Each row has a name. After each piece below comes the name of the row it's from, unless a question asks for something else. Each question is about the rows just above it.

[115 -86  45  59 -16  86  70  98 -61 -35  62   4] : V
[ -5 102  -6 -66  96 -22  32  34  36  37 -17  79] : N
[-21 -59  20 -15  15 -13  10  -4 -22  43   6   7] : J
[-39 -69 -37  82   5 -62  33 -37 -51  -3 -56  40] : X
[115 -86  20 -15 -16  86  70  98 -61 -35  62   4] : Z
[ 83  70 -49  23  36 -54  49   2 -42  -3 -11  72] : Q
[ -3  -7 -49  23  36 -54  49   2 -42  -3 -62  72] : B
[ -3 -62] with -1 step of 1 on every entry: : [ -4 -63]
[-21 -59  20 -15  15 -13  10  -4 -22  43   6   7] is in which row? : J
[83] with -1 step of 1 on every entry: : [82]
find: [115 -86  45  59 -16  86  70  98 -61 -35  62   4] : V
[-61  98  70  86 -16 -15  20 -86 115] is which row, read backwards? : Z
[102] with +1 step of 1 on every entry: : [103]

[ 31  33 -16  -2  10 -12 -12  33 -45  19  50  24  16  54  12  23 -28  43
  32 -37] = topu
[-12  46  69  40  -3  -3  15   1  31   3  42 -40  -7  13  32  -1  59  24
   7  21] = fazo
[-13 -28  38  28   6  39  25 -23  64  15 -43  -9   8 -45  -8 -11  40 -37
 -14  62] = duvav
[ -4 -46 -41 -27  -3   6  -6 -14  -4 -10 -50  18  -1 -31 -27  -9 -30 -34
 -17   0] = fofad
[-28 -13  38  50 -28   0 -51  -9 -35  94  -3 -12  29  13 -34 -25 -25  -9
  42 -11] = mabi
[ 10  56  49  36   3  -8   4  20   0  20  62 -18   6  42  32  12  33  44
  27  -3] = vil
[-12  -3  69  15  46   1   3  31  42  40  -3  36 -14 -40 -29  -2 -52 -40
 -38 -15] = madok
[-15 -33  43  51 -26  14 -23 -29  18  64 -33 -30  14 -28 -27 -34  17 -34
  13  30] = Beka
Which row holds [-40 -14  36  -3] read backwards? : madok
find: [-13 -28  38] : duvav
Which row holds this, read backwards? [ 42   3  31   1  15  -3  -3  40  69  46 -12] : fazo
find: [-45  -8 -11] : duvav
[ 39  25 -23] is in which row? : duvav

[-33  -1   9  -6  21   2  -6   2   2   3  25  -5  10   6   2  15] -> kod
[-33  -1   9  -1  21   2  -6   2   2   3  25  -5  10   6   2  15] -> Tuzi
[ 13 -25  -2   3  14 -13  60  13 -52 -14 -31 -25  14   3 -46   5] -> vogem
[ 12  14  -9  -5  -2  -6  -3  -8   1  -5 -12  21  -5 -16  14   0] -> lemu
[ -7   2  18  13  -3  -5  -9   0   8  -4   4 -29  11   1  -1 -12] -> fuze
[-10  14 -10   2  -9  16  31 -10   6   1 -21  21 -10  -8  -4 -77] -> san
[  2  24  14   5 -77 -10  -8  -4 -10  16  21  -9   6   1 -21  31] -> beru
[ -3   2 -38 -34   1 -45 -12 -26  45 -43  55 -12 -21  -2  50 -11] -> vaz
[ -8  14 -10   2  24   5 -77   7  26  -9 103  38  -9 -48  19 -26] -> viv
[ 25 -17  12  19  -4   3   2   3 -18 -12  22   9  -5 -15  -4 -62] -> Velo
[ -3  -6   4  14  -1   1  -8   0   0   0  18 -19  -8   7  -7 -15] -> rakaz
Which row holds [-77   5  24   2 -10  14  -8] read backwards? : viv
Move every entry of [19] by +1 step of 1. : [20]
Which row holds [ 19 -48  -9] read backwards? : viv
Where do [-77 -10  -8  -4 -10  16  21  -9   6   1 -21  31] appear? : beru
Where do [-33  -1   9  -1  21   2  -6   2   2   3  25  -5  10   6   2  15] appear? : Tuzi
Move every entry of [4] by +1 step of 1. : [5]
The row with [  3 -18 -12] is : Velo

[ 49  37  23  -9   6 -15  33  12   7  -6 -32  -7  39 -24  86 -18  35  17
  25  41   1   0 -25  21  30  28  28  28   3  14  -3 -25] : vozus
[-25   1 -56 -48  31 -10 -13  21  62  22 -21 -13 -44  18  -8  44 -47 -37
  46  -3 -22 -26 -10 -11 -15  25  -6  49  16  15  18   7] : zabut
[-34 -43  -4  31 -13   7 -17 -26 -40   0  26  15  -6  25 -83  12  -9  17
 -47  -8  13  -5  25 -16  -9 -17  -8 -66 -19 -12  -3  23] : pevik
[ -1  16 -49 -56  40 -11   1  19  53  12 -45 -29 -20  15  18  35 -41 -29
  48  22 -11 -25 -21   1   7  40   3  64  20  27   5 -10] : dud
[-27 -35  23  25 -27  24 -32   5 -20 -15  57  28 -13  -2 -55 -10   0 -10
 -35 -58   3  13  44 -17 -13 -47 -32 -38 -16 -34   5  19] : lut
[ 19  36 -12 -48  28  10   9  30  62  -1 -11  -8  -8 -19  61  11  32 -53
  60   2 -16   3 -16  11   2  12   8  72  35   3  11 -18] : vez
[-53 -30 -14  -6 -10   9 -42  15  25  11  42  14 -48  17 -56  25 -32 -37
 -12 -50 -11  -2  32 -25 -34 -35 -31 -10   2 -21  12  23] : lefib
[ 41  28  38  -1  -1  15   3  27  27 -12  20  14  13 -53  83 -28  50 -46
  33 -12  -8  33  12  13  -2 -16  -1  44  18 -20  15 -14] : tob
[ 19  36 -12 -48  28  10   9  30  62  -1 -11  -8  -8 -19  61  11  -4 -53
  60   2 -16   3 -16  11   2  12   8  72  35   3  11 -18] : Dafun
[ -7  -7  34   5 -21  30 -24  29  43 -12  64  20 -12 -33  11  61  -4 -53
   3 -57 -11  37  35   1 -26 -59 -17   6   5 -31  24  11] : Zukag
[-52 -39 -41  -8  12  -1 -27 -11 -10  23  -6  -5 -40  38 -85  28 -55  11
 -24 -16  -2 -27  -3 -22  -7   5 -20 -26  -5   1   4  28] : digi
[-44 -13 -21] is which row, read backwards? : zabut
[-19 -12] with -1 step of 1 on every entry: : [-20 -13]
Which row holds this, read backwards? [ 40   7   1 -21 -25 -11  22  48 -29 -41  35  18] : dud
Which row holds [-4 11 61] read backwards? : Dafun
Where do [-57 -11  37  35   1 -26 -59 -17   6] appear? : Zukag
[36] with -1 step of 1 on every entry: : [35]
[-49 -56  40 -11] with -1 step of 1 on every entry: : [-50 -57  39 -12]

[-14   9  -3   1  11  27 -14  16 -13 -28   4 -18  27  19   3 -10] -> nobif
[  5  -6   1  13  -2   4 -12  16  53  13  -3   7 -38  -6 -11   3] -> noz
[  1  -3  10   1 -31   0 -12   3  41  10   7  -4  -2   0  -2  23] -> Vod
[-36   9  11 -14   1  27  -3 -20   5 -21  -8   2  26  -2  -6  43] -> bunel
[-16 -24   9  15 -30 -10 -14  26  44   9  12   0   0  26   4 -36] -> Vesub
[  4  22  34   4   3  19 -67 -10  88  15  20 -25 -59 -54  24 -10] -> zoti
[  9   2   1  12  -9 -10 -23   8  42  12 -10   6 -20   2  -3  20] -> met
[ -4 -23  -5  -6  35 -10   2  -2   3  14 -15  -9  27 -45  -5 -31] -> sar
[4] with -1 step of 1 on every entry: : [3]
Which row holds this, read backwards? [-14  27  11   1  -3   9] : nobif

[ 27  40   3  48 -16   7 -29  39  13 -33] -> tus
[-27 -38  11 -69  64 -58  65 -25 -35  34] -> Vose
[ 21 -25 -39   8 -27  80  -7  58   3 -32] -> poko
[ -7  58 -27  21 -39   8 -25  80  -1 -16] -> Feti
[ 23   9 -53   1  37 -56 -35   7 -44 -31] -> terab
[  13   35 -104   -5   10    2  -37    8  -10  -76] -> zol
[ 17  -4  -5 -14  45 -79  36 -27 -60  20] -> Gol
Move every entry of [39] by -1 step of 1. : [38]
Shift each entry of [ 45 -79  36] by +1 times 1: : [ 46 -78  37]
[-37] with +1 step of 1 on every entry: : [-36]
Which row holds [ 58  -7  80 -27   8 -39 -25  21] read backwards? : poko
Move every entry of [-39   8 -27  80] by -1 step of 1. : [-40   7 -28  79]

